Each row is where one point has got to under a steady rotation. How many steps took it there?
The counts run from 0 to 448.
[106 137 173  85 130 127 111 132 156 114 143 170  90 142 154 161 124  90
 156 133 124 117 156 162 105  84 102 122 159 122 158 100 143]  68
[129 137 113 163 172 158 145 150 125 112 124 188 136 167 115  97 108  72
 150 132 152 100 165 168 121 136  94 123 156 111 141 119 115]  107
[102 134 137 146 161 125  99 129 156 118  76 172 146 128  76  96 144  67
 110 100 110 130 110 156 152 119 152 127 156 135  90 140 103]  167
[131  88 120 123 139 116 178  90  87 146 134 109 116 137 126 117 136 148
 157 121  85 118 130  93  98  74 157 134  93 112 112  91 161]  59
[130 114 143 139 102 149 117 122  98 109 104 134 145 120 135  69 152 121
 106 113 109  88 115 114 193 185 143 125 132 111  80 116  98]  381
[152 120 135 105 127 112 162 134 107 123  92 154 146 122 188  99 116 117
 150 114  99 126 140 153 164 194 153 150 174 124 172 123 144]  291
[132  93 161 116 122 118 142  84 150  78 161 105 108 119 124 126 154 129
 120 149  84 133  76  88 153 111 174 123 130 119  81 143 149]  254
[151 102 122 134 145 129 172 108  95 162 121 127 124 129 125  83 120 147
 166 118  87 120 147 115 110  53 164 151 124 121 134  75 149]  58
[139 119 124 117 193 117 144 195 113 106 148 124 133 136  92  93 176 117
 140 114 110  96 147 129 158  84 140 104 147 121 135  97 102]  189
[173 122 149 139  79 141  86 132  82 162 113 135 123 104 165 133 123 137
 106 123 107 112 117 106 163 134  97 180  93 141  93 119 113]  247
[117 157 106 113 180  83  53 147 123 113 173 126 144 126 123 167 148 103
 107 113 115 131 146 126 120 172  87 138 133 133 127 114  90]  371
[156 154  98 168 120 121 111 133 149 171  79 132 147  87 149  90 125 111
 145 121 165 178 123 147 154 149 109 171 156 112 121 121 115]  207
[133 159 131 168  93 153 123  78 148 145 104 154 115 160 135 125 110 120
 112 159 137 189 107 145  69 130  94 134 110 124 138 146 111]  174
[116 169  99 144 175 109 102 142 132 171  52 126 119 113 108 104 167 125
 116 104 143 133 114 141 146  81 162 105 157 129 134 130 127]  361
[136 159 123 140 103 120  99 103 119 113 115 112 147  95 167 120 129 191
  82 139 148 142 114 102 129 198 157 115 119 124 117 158 143]  420
[131 130 160  92 111 123 133 195 148 155 108 126 111  90 101 157  95 149
 168 104 137 135 139 113  90  69 121 146 121 123 146 130 164]  29
[128 119 148  84 107 150 167 146 167  98 174 104 107  95 135 155 154 167
 151 142 137 100 107  92 172 142 118  89 128 114  98 136 136]  315
[160 136 138 128 134 138 116 177 128 178 102 144 151  80 128 148 153 131
 155  70 155 130 132 158 156 122  79 170 119 131 148 109 112]  401
[136 153  98 137 169 121 137 127 127 186  57 134 115 128 129 114 155 113
 143 116 122 137 132 159 150  77 143 123 167 132 157 111 133]  362
[110 168 135  88 116 136 112 145 174 126  96 173  90 121 142 109 129 105
 122 131 154  97 154 146 180 123 127  96 195 140 129 135 117]  444
[122 169 125  86 107 153  70 162 154 126 155 124 123 115 126 102 155 134
 130 116 160 103 159 145 158 102  86 108 169 118 165  97 124]  311
[109 124 132 124 127 122  73 162 127 151 117 116 143  75  84 160 180 119
 117  86 126 105  95 122 161 121 122 134 115 131  78 131 135]  33
[105  99 137 131 151 103 145  96 104 117 156  95 111 120 109 138 146 143
 137 122 105 118 120  80  84  77 162 125  80  99  92 115 156]  60
[167 118 165 136 104 136 136 122 114  94 154 120 113 138 200 185 130 138
 111 162 102 136  87 129 130 184 110 131 112 129 148 164 138]  286
[137 134 148  84 120 111  74 166 134 118 127 136 113 112 115  76 139 112
 105 139 100 109 138 114 189  83 149 146 176 143 106 100 129]  250
[142 140 137 155 130 121  70 134 179 132 136 129 155  61 126 103 161 122
 126 137 154 175 130 143 151  98 111 159 143 132  81  81 104]  339
[114 118 123 161 144 106 150 126 101 111 121 128 118 140 106 182  94 146
 108 146 107 108 102  98  73 159 170 110 110 133 103 182 161]  326
[140 147 113 162 124 122  75 103  63 177  76 154 143 124 158 151 108 139
 100 109 107 113 137 159 105 170 139 151 128 141 150 120 153]  330
[137 143 149 150 136 119  76 186 129 116 137 131 147 114  86 165 120 106
 114 124 107 164 117 135  62 127  88 145 102 134 132 133  91]  1
[153 121 137 135  97 146  75 139  86 150 131 157 156 134 134 146 135 108
 118 100  72 121 126 152 115 176  69 169 113 138 142 101  92]  3
[179 118 137 150 137 147 158 145  90 145 124 122 154 107 154 113 185 167
 140  97 123 124 113 107 174 137 107 149  86 129 142 101  97]  186
[109 154  75 127 173 112 118  99 106 129 178 101  87 157 132 125 136 136
 125 167 140  99 153  93 135 101 142  94 141 108 111 107 156]  149
[163 104 184 151  71 165 133 165 130 111  98 162 144 111 145  90 128 126
 117 136 103 141 108 135 149 161 105 152 119 137 114 116  85]  379
[148 106 155 144 127 160 173  80 126  81 184 161 127 157 138 138 119 140
 127 137 125 118 109 101 123 142  96 154  84 126 104 148 113]  347
[128  97 167 143 148 144 178 159 193  88 134 128 139  93 122 129 156 114
 183 142 127 160 115 153 105 103 126 101 136 112 113 102 107]  101
[143 145 125 120 118 148 158 115 137 149  82 172 121 116 175 118 143 111
 141 112 147 116 127 144 197 181  99 147 144 135 122 136  95]  75
[119 147  82 184 181 116 132  95 109 148 134 138 141 117 137 171 139 130
 113 129 158 114 132 123 105 187 113 128  96 124  78 141 121]  237
[104 180 155 140 132 130 115 150 142 125  74 161 153 100 113 123 119 155
 120  84 188 155 140 128  77 142 118 128  95 122 147 139  86]  267
[121 139 154 147  88 158  82 136 151 134 152 119 119 127  98 137 120 125
 133 136 149 169 120 126  57  79  81 128 102 102 151 129 132]  306
